One turn moves each row of this set onto another row. After a few examples, where does it send each row asked below?
Guk: [ -9 -12  -9  -2   8   2 -12   6  -3  -7   7 -10  -4 -14]
bilo: [ -3   0  -2  -3   5   1  -5  10   2 -16  14 -10   4 -12]
Pebud: [ -3 -10 -16  -4  -5   8   0   2  11  -4   8 -16   1  -6]
melaf: [  3  -5 -12  -2   5   5  -4  10  -4  -5   5 -17   5  -5]
rokib: [ -1  -2  -5  -7  -3   1  -1   7  11 -17  17 -12   2  -9]
Kanib: [  2  -3 -20  -6  10  -5   2   6  10   6  14  -6   1  -3]
Puvi: [ -4   0  -8  -2   1   8   1   3   5 -13  17  -5   8  -9]
Ziter: [-13 -10  -1  -8  14  -2   5  -1  -1  -1  14  -5   0  -6]
fus: [  1  -8 -20  -4   9  -8  -4   8   5   6  13  -2   1  -6]
Ginof: [ -4 -12 -12 -14   3   2  -4   4   9 -12  12 -13 -12  -5]
rakaz: [ -5  -5 -19  -7  10  -6   4   2  13   4  13  -3  -5  -6]
Fef: [-10 -10 -11 -13  14 -10  -8  10   2 -10  17 -16   0   0]
kog: [ -3 -12  -8 -12   4   2   7  -3   3   0  20  -5   5   2]
gog: [  1  -2 -13  -4  11  10  -2   6  -4  -5  10 -13   4  -2]
voga: [ -8  -6  -3 -12  12   2   0  -2  11   2  24 -12  -2  -3]
Bok: [ -5   2  -4  -6   3   4   2   5  11 -17  17 -11   1  -9]
Tov: [ -8  -3   2  -3  13  -2  -1   4   4   5  14 -18   4  -9]
giz: [ -6  -4 -15  -7  17  -9   0   6   9   3  13  -4  -7  -9]
Zad: [ -3  -3  -6   0  -4   3  -1   6   5 -13  13  -9   9 -12]
fofav: [-15 -11 -15   0   7  -3  -6   5   0  -2  12 -12  14  -5]
gafar: [-21 -14 -15  -8   4  -4   0   0  12  -6  15 -12   3  -5]
fizog: [ -7  -5 -14  -9   6  -5   3   9   8  -6  12 -23   8   3]
saneg: [-14 -11 -16  -1   8  -2  -7   4  -1  -2  15 -10  14  -2]
loma: [ -4  -9 -17  -5   4 -11   2   6  13   4   8  -8  -4 -10]
sebi: [ -8  -3 -14  -9   9  -3   4   7   8  -6  14 -22   8   4]
ril: [ -7 -12 -13  -6  10   6 -14   4  -2  -7  14  -5  -4  -9]
Zelu: [  0  -9 -16  -8   9 -13  -4  10   9   3  12  -6  -6  -9]
Lefa: [ -6  -8  -6  -6  -2   1  -5   5   7 -17  19  -3   1 -12]
fisit: [ -5  -4 -16  -1  14  -8   0   7   4   6   9  -4   0 -11]
Tinu: [ -7 -11  -1  -5   1  -6   9   2   2   1   6 -14   5  -8]
Pavi: [-13  -9  -9 -11  16 -10  -6  10   2 -10  15 -17   0  -2]
puzor: [ -9  -8  -8 -11   8   2   0   4   8 -12   7 -15 -12  -9]
tosaz: [ -8  -4 -14  -3   3  12   4  -2  10  -4   8 -15  -1  -6]
Kosi: [  2 -11  -6  -9   4  -1  -8   5   4   4  24 -13   6  -1]
Fopo: [  0  -1  -5  -5   5   3  -7   9   2 -16  20  -7   4  -8]
vula: [ -1  -2 -16  -3   9  -9   4   8   9   6   7 -11   1  -8]
komit: [-19 -15 -16  -8   1  -5  -2   1  13  -6  15 -13   3  -5]
Peg: [ -2 -19  -4 -11  -1  -9  -3   4  -1  -1  15  -7   3  -5]
seto: [ -4 -12   0  -9   0  -8  -4   6  10   2  14 -20   0 -10]
Bil: [-10  -4  -3  -3   3   2  -2   4   6 -17  15  -5   1 -15]

puzor -> tosaz
Zad -> bilo
fus -> Zelu
And these:
kog -> Kosi
fofav -> Pavi

One turn moves each row of this set onto another row. After a few examples, where does it send each row asked below?
subil: [ 4  2  5  0 -6 -1  4 -9  4  8 -8  3  0 -5  1  8  7  7  2 -6 12 -4  3 -3
  4 -5]
Baza: [ 13   8  -2   3  -4  -1  -9  -9  -3  -1   2 -12   2   0   9  -5  -2   3
  -3  -2   6   4   1  -4  -4  -5]
zozo: [ 8  7  4 -6 -5  4 -3 -5 -7 -6  6 -7 -3  4  4 -8 -5  2 -8  0  5 10  0 -6
  8 -2]
tafof: [ -1  -3  -6  -1   3  -1   5   7  -3   2   1  -2  -1 -13  -4   7   5  -7
  -3  -2  -2   7  -3  -2 -10  -7]
Dovim: [ -2  -4  -5  -4   2   1   8   8  -3   1   3   1  -3 -10  -6   5   3  -8
  -5  -1  -4  10  -4  -2  -5  -5]
bagav: [-1  7  1 11  9  1 -3 -7 -1  2 -7 -5  4  1  3 -6  3 -2  5  5 -1 -7  4  5
 -8 -5]
fozi: [ 10   5   1  -5  -7   3   0  -5  -7  -4   8  -6  -4   6   5 -11  -6   1
  -8   1   1  10  -2  -5   6   2]
Zir: [-8  7 11  3 10  5 -1 -4 -5 -4 -6 -3 -1  3 -3 -7  1 -1  0  4  3 -2  6  2
  4 -6]
Ved: [  7   1   0   3  -8  -3   5 -10   6  12  -6   3   1  -4   3   7   7   6
   4  -5   8  -6   1  -2  -1  -3]
des: [ 13   5  -3  -3  -8   1   1  -6  -5  -1   9  -6  -2   7   7 -11  -5   0
  -6   1  -2   9  -4  -4   1   3]
fis: [  0  -3  -8   0   2  -1   6   7  -2   3   2  -1  -1 -12  -3   6   5  -7
  -3  -2  -3   8  -4  -1 -10  -6]
Puv: [ 10 -10  -3   5   0   5  13  -8   5  -1  -2   2  -7  11  10  -6  -5   5
  -7  -1  -5   2  -3  -7   0   2]
nefi: [  6  -6   4   6   6   5   2 -10   5  -5 -10  -4  -4   3   8   2  -3   8
  -6  -6   8  -1   5  -8   2  -8]
ler: [ -6  -6  -3  -4  -4   1  11   4   3   2   6  -1   6   7  -3  -4   0  -1
  -1   0 -13  -2  -2  -2   0  10]
Div: [-12  -2   8  -4   3   2   0   3   2  -4  -2  -7   8  -2  -6   5   1   2
  -1  -5   2  -4   8  -4   5  -2]
mada: [-10  -6   3  -8  -2   4  10   5   1  -2   5  -1   4   5  -6  -3  -1  -1
  -3  -1  -9   0   1  -3   6   7]
Dufe: [ -3  -6  -7   1  -3  -2   8   2   5   5   5  -3   9   4   0  -2   2  -1
   2   0 -13  -6  -2   0  -7   9]
Muguk: [  2   6  -3  11   6   0   1  -7  -1   5  -3  -3   3   4   4  -9   3  -3
   4   7  -7  -7   0   6 -10  -1]
foga: [  1   4  -3   8   4   2   6  -5  -2   4   0   0   1   8   4 -13   1  -4
   2   8 -11  -3  -2   6  -7   3]
tup: [ 15   6  -6   1  -7  -1  -2  -8  -4   1   8  -8   0   5   9 -10  -3   1
  -4   1  -2   6  -4  -3  -4   2]
Tel: [ 10   8   2   0  -3   1  -9  -8  -5  -3   2 -12   1  -1   6  -4  -3   3
  -4  -2   9   5   3  -5   1  -6]
buru: [ -3  -2  -3  -3   4   1   5   7  -3   0   1  -1  -2 -12  -6   7   4  -7
  -5  -3   0   9  -2  -2  -6  -8]
fom: [ -2   3   1   3   4   4   9  -3  -4   2   1   3  -2  10   1 -14   0  -4
   0   9 -10   0  -2   5  -1   5]
tepa: [ 15   7  -6   3  -6  -2  -6  -9  -3   1   5 -10   2   2  10  -7  -3   1
  -3   0   2   4  -2  -3  -5  -2]
Sali: [ 1  1  8 -4 -7  1  7 -7  3  6 -7  5 -2 -3 -2  7  5  7  0 -6 12 -1  3 -4
  9 -3]
gom: [ -3  -3  -3  -4   3   1   7   8  -4   0   2   0  -3 -11  -6   6   4  -7
  -5  -2  -2  10  -3  -2  -5  -6]
Dut: [  6 -10   1   1   1   7  13  -7   4  -4  -2   3  -9  11   7  -6  -6   5
  -9  -2  -2   4  -2  -8   5   1]
ramef: [ 4 -8  6  0  3  8 10 -7  3 -7 -5  1 -9  9  6 -3 -6  6 -9 -3  3  4  1 -9
  8 -2]
Tipe: [ -2  -4  -7   4  -1  -3   3   0   7   5   1  -6  12   0   1   1   3   1
   4  -2  -9  -9   1   0 -10   4]
nin: [-4  8  7  7 10  3 -4 -6 -3 -2 -8 -6  2  0  0 -5  3 -1  2  3  3 -5  6  4
 -2 -7]
simip: [ -4  -2  -3   4   2  -3  -2  -1   7   3  -2  -9  13  -3   0   5   4   2
   4  -4  -3 -10   4  -2  -8  -1]
Zuv: [ 12  -9  -6   9   1   3  10 -10   7   1  -4   0  -5   8  12  -4  -4   5
  -4  -2  -4  -1  -3  -6  -5   0]
giveb: [ 3 -7  7  3  6  7  6 -9  4 -8 -8 -2 -7  5  6  0 -5  7 -8 -5  7  2  4 -9
  6 -6]
Mog: [ 12  -7  -5  11   3   2   5 -12   7   1  -7  -3  -3   5  12  -1  -3   6
  -3  -4   0  -3   0  -6  -7  -4]
zur: [  2  -2   5  -7 -11   2  14  -6   2   7  -1  10  -6   3  -1   1   3   4
  -2  -3   4   2  -2  -4  10   4]
mor: [-13  -4   8  -8   1   4   6   5   1  -5   1  -4   5   2  -7   1   0   0
  -3  -3  -2  -1   5  -4   8   2]
pasib: [  8   8   5  -3  -3   2  -7  -7  -6  -6   3 -10  -1   1   4  -5  -4   3
  -6  -2   9   8   2  -6   6  -5]
Lisuv: [ -1  -4  -7  -3   2   0   9   8  -3   2   4   1  -3 -10  -5   4   4  -8
  -5  -1  -5  10  -5  -1  -7  -4]
lezin: [  9  -6   0  10   5   3   3 -12   7  -2 -10  -4  -3   3  11   2  -2   7
  -4  -5   5  -3   3  -7  -4  -7]
pomo: [ -8   6  10   0   8   7   4  -2  -7  -5  -3   0  -3   7  -4 -10  -1  -3
  -2   6  -1   1   4   2   7  -2]
fetig: [ -2  -2  -4  -2   4  -1   4   7  -3   1   1  -2  -1 -13  -5   8   5  -6
  -4  -3   0   8  -2  -2  -8  -8]
larom: [  0  -3  -8  -1   2  -1   8   7  -2   3   3   0  -2 -11  -4   5   4  -8
  -4  -1  -5   8  -5  -1  -9  -4]
ran: [  8  -2  -4   0 -12  -2  12  -8   5  13   0   8  -1   2   4   2   5   4
   2  -3   0  -2  -4  -2   0   5]
lupar: [-9 -2  3  0  3  0 -3  1  5 -1 -4 -9 11 -4 -3  6  3  2  2 -5  2 -8  7 -3
 -2 -3]
gavaz: [ 0  0  8 -7 -9  2 11 -6  2  5 -4  8 -5  1 -2  4  4  6 -2 -4  9  1  1 -5
 12  0]
tovek: [ -6   4   6   0   5   6   8  -2  -6  -2   0   2  -4   9  -2 -13  -1  -4
  -2   8  -7   1   0   3   5   3]
gop: [  6  -2  -1  -4 -12   0  15  -6   3  11   1  10  -4   4   1   0   4   4
  -1  -2   0   0  -4  -2   5   6]
mudu: [  9   0  -4   3 -10  -3   9 -10   6  13  -4   6   1  -1   5   4   6   5
   4  -4   3  -5  -2  -1  -3   2]

zur -> mudu
bagav -> pomo
And these:
tepa -> pasib
lupar -> mada
Zuv -> nefi
gom -> larom

One turn moves each row of this set onto another row. After a few examples, where does it send each row asked below?
mar: [-9  0 -2 -1 -9  9  2 -2  3 -2 -3  6  3 -9 -8  8  3  1 -6  9 -2  5  1 -1
 -9 -3  3  0  1  0  3  9 -8 -1 -8]
Ves: [ -4   0  -1 -10   7  -5  -2  -6   1  -1  -8  -1  -6  -2   8  -9  -3  -4
  -5   8   4   0   1   4  -1  -1   2  10 -12   4 -10   2   5   1  -4]
vuni: [ 17  -2  -4   0  -3   9   0   0   4  -5  -4  -2   5  -5   6  -8  -2   0
   0   1   0  -3  -2   0  -5   4   0 -21   5  -3  -6   2   3  -4   2]
buso: [ 16  -3  -5   0  -3   8  -1   1   5  -4  -7   0   8  -5   8  -8  -5   0
   2   1   0  -5  -3   1  -8   0   1 -19   4  -2  -6   2  -1  -6   4]
tase: [ -8  -5  -3   3   3  13  -4   6   4  -6  -7   8   7  -5   0  -6  -5  -3
   3 -10   6   0   4   0   1  -5  -7 -13  -2  -2  -8   0  -5  -5   1]
bes: [ -2   4  -1  -8  10  -8   0  -4   3   0  -1   6 -10  -2  10   1   0  -2
  -5   9   5   6   1   2   1   4   1   5  -7   0  -4   4   9  -2   0]
Razad: [ -4   0  -1   2   4  15   0   6   1  -9  -3  12   9  -2  -4  -3  -4  -4
   2  -3   7   4   1  -3   4  -1  -4 -13  -9   0  -5   3  -5  -5   3]
Fizat: [  3   2   1  -3  11  -9  -5  -4   0   0  -2   8  -7  -5   5   2  -7  -5
   0  12   2   0  -3   4   6   5   2   8  -6   4 -11  -3   4   1  -3]
vib: [ -5  -2  -5  11  -6   7  -1  -1   0  -1  -4   5   4  -8 -11   9  -3   1
  -2   6  -2   1  -1   0  -3  -5   5   5  10   2  -1  -2 -10   1  -5]
rudu: [ -4  -3   3   9   2   3   3   4   1  -7   3   1   3   0   3   6  -2   1
  -1   7   2 -10   1   0   7   1  -3  14   0   1  -5  -5  10  -2  -5]
banu: [ 16   6   1  -4   1   0   4   4   1  -2  -3   3   1 -12  -4   3  -2  -2
  -2  14  -8   7   2  -2 -12   0  -5  -2  -4  -7  -2   6   0   4  -6]
verir: [ 11   2  -2   7   2  -3  -4   2   1   2 -11  -4   2 -12  -1   2  -9  -1
   2   1  -6  -1   4   6 -12 -10  -4   2   7  -5  -6  -7  -4   7  -3]
tor: [ 17   1  -3   2  -2  11   0  -3   2  -5  -3  -5   5  -2   3  -8  -3  -1
  -1  -1   2  -3  -1   2  -3   4   2 -21   4   1  -6  -2   4  -2   2]
befav: [ 14  -3   2 -13   8  -2  -3  -4  -1   1   1  -3   6  -1  -9  -8  -7  -2
   1 -11  -1   4   0  -2  -2   6   6  -6  -2  -5   0   0  -9   5  -8]
vipe: [ -3   6   6   3  -2  -5   1   2   2  -4   0   4  -1   4  -5   3  -4  -2
   0  -6  -1  -5  -1   6  -1   6   4   3 -17  -2   2   6   7  -3   9]
nen: [ -1  -5  -2   4   4  12  -3   9   4  -8  -2  13   5  -7  -3  -3  -4  -4
   4  -4   3   2   2  -5   6   4  -8 -14  -1  -4  -9   2  -3  -5   0]
mebi: [ 10  -3  -1 -12   8  -5  -2  -2   2   2   1  -1   4   0  -2  -6  -4   2
   1 -16   2   7   2  -2  -6   1   5  -6   4 -10   5   2  -8   1  -2]
liber: [ 1  0  0 12 -2 -7  1  4  2 -4 -1 -1 -3  5 -7 -2 -4 -1  0 -9 -2 -6  0  2
  3  7  3  9 -8 -3 -3 -1  9 -1  9]
vada: [ -2   1  -1 -24   3 -10  -1  -2   9   2  -3  -1   0  -1  -1   2  -6   0
  -2   6   2   2   1   1  -3   1  -2  -9   6  -2   0  -4  -6  -4  -1]
tanul: [  8   3  -4   1  -1   2   2  -1   1   1 -10 -13  -2  -8  -2  -7   0  -1
  -7  -1  -3   4  10   3 -14  -8  -6   0   2  -5  -4  -2   4   8  -6]
Sak: [  7  11   4  -5   1   4   3  -3  -2   0  -7  -6   2  -7  -3   2  -2  -1
  -6   5  -2   6   7   7 -16  -8  -2  -6  -9  -1   2   3   0   6  -5]
fiz: [-10   0  -2   3  -8  12   1  -7   0  -1  -4  -4   1  -6 -12   4   2   0
  -9   3  -1   3   4   2  -5  -3   4   0   2   4   0   1  -5   3 -11]
sotam: [18  9 -1 10  5 -1  2  2 -2 -1 -1  1  0 -8 -6  7 -5 -1  0  8 -4  7  2  0
 -6 -3 -2  1  7 -4 -1 -5  1  6  1]
Fozo: [ 17   3  -2   3   0  11   0  -3   0  -5  -5  -3   9  -1   3  -6  -6  -2
   1   1   3  -4  -4   4  -4   0   4 -19   1   3  -5  -3   0  -3   4]
muron: [ -9  -5   5   0  -2   6   2   1   3  -5  -1  -5   1  -2   4   1   1   0
  -5   4   1 -12   6   3   2   2  -6   9  -6   0  -6  -1  11  -1 -13]
dotuk: [ -5  -3   8   1   1   2   1   4   4  -5   3   7   1  -5   6  11  -2   0
   0   9  -2 -11   1   2   4   5  -6   6  -4  -2  -4   2   8  -3  -9]
nif: [  0  -2  -7   1   9 -11  -3  -1   2   0  -6   3  -7  -2  10  -4  -5  -2
  -1   6   5   1  -1   1   2  -2   1  14   1   1 -10  -4   5  -1   2]
bulit: [ -1   3  -5 -17   4  -6   3  -5   3  -2  -3 -10   4   7  -7  -6  -6  -1
  -6   6   7   4   1  -2   1  -3   2  -1   5   4   0 -10  -5  -2   2]
fodi: [-9  2  6  1  1  6  6  1  1 -6  2  1  4  2  6  8  0  1 -5  7  4 -7  3  3
  1 -2 -3  9 -9  1  2  2 10 -4 -5]
melol: [  1  -4  -4 -18   2 -10  -3  -3   8   2  -3  -6  -2  -2  -6  -3  -7  -2
  -2   4   0  -1   2  -1   3   4  -3  -6  12  -2  -7 -10  -4   0  -6]
Bura: [ -3   0  -3   6  -6   8   1  -2   1  -2   2   7  -2 -10 -13  11   2   0
  -5   9  -4   5   0  -3   0   4   2  -1   7   0  -1   3  -4   1  -9]
Kosot: [ -2  -3   2   1  -6  -4   1   3   4  -5  -3  -3  -4   2  -7  -8   0  -3
  -3  -7  -4  -7   3   1  -1  10   0   5 -15  -5  -5   7  10  -1   2]
zanil: [  1  -4   4   3  -4  -9  -3   7   5  -4  -2   7  -3  -3  -5   0  -6  -3
   4  -4  -7 -10  -2   2   0  11   0   5 -12  -7  -6   6   5  -3   3]
Mut: [  5   0  -3 -17   4  -7   2  -3   5  -2   1  -6   1   2 -10  -4  -6  -3
  -4  11   1   3  -1  -5   6   6   0  -3   6   2  -5  -9  -3   0  -3]
sobu: [ -5  -3  -2   1   2  17  -1   4   2  -8  -3   5   5  -4  -5  -9  -1  -4
  -1  -7   6   3   5  -3   5   2  -8 -15  -6  -1  -9   2   0  -2  -3]
fiki: [ -2  -3  -4   9   5  15  -2   5   0  -8  -3   7   7  -2  -6  -6  -6  -4
   3  -7   7   2   2  -3   8  -1  -5 -10  -1   1  -9  -4  -3  -2   2]
petu: [-10  -6  -7   7  -9   7  -2  -2   4   1  -6   0  -2 -10  -7   5   2   2
  -5   0  -3   0   4   1  -6  -4   0   1  12  -2  -2   0  -6   1  -9]
bifa: [-11  -3   5   5   1   2  -1   3   3  -3  -3   1   2  -2   9   9  -4   2
  -1   0   3 -13   4   7   0  -4  -5   9   0  -1  -3  -4   7  -3  -6]
sike: [ 13  -3   1 -11   9  -5  -4  -3   1   3   2   0   3  -2  -6  -3  -6   0
   3 -14   0   5   1  -1  -2   6   4  -8   4  -9   2   0  -8   3  -5]
Supu: [ -5   1  -1  -3  10  -8  -7  -8   2   3  -7  -2 -11  -2  10  -2  -4  -3
  -4  -1   5  -1   4   9   2   0   1   6  -2   3 -10  -5   8   2  -3]
banof: [ 14  -4  -2 -10   8  -3  -1  -2  -1   0   0  -4   9   1  -8 -11  -8  -1
   2 -10   1   4  -1  -4  -3   1   7   0   0  -5   1  -1 -11   3  -4]
loda: [ -6  -1   5   3  -4  -8  -5   3   4  -1  -7   1  -2   0  -3   0  -7  -2
   3 -12  -3 -12   1   9  -4   3   2   4 -12  -4  -3   3   3  -2   5]
niva: [  0   3  -5 -15   5 -11   0  -1   6   1  -2  -1   4   4  -2   2  -9   1
   0   6   5   2  -2   0   0  -4   1  -2  11   0   2  -9  -8  -5   5]
tib: [ 15   1  -2  -1  -2   9  -1  -1   2  -5  -7  -1  11  -3   6  -8  -7  -1
   2   2   2  -5  -5   4  -8  -2   4 -19   0   1  -4   1  -3  -5   4]
folop: [ 13  -2  -2 -11   8  -5   1   0   0   0   1   0   8   2  -4  -8  -5   1
   2 -10   2   8  -1  -5  -5   0   6  -2   1  -8   5   3 -10   0   0]

bifa -> rudu
vipe -> Kosot
And these:
banof -> sike
melol -> niva
Bura -> mar
tib -> tor
sobu -> tase
bes -> Ves
Sak -> tanul

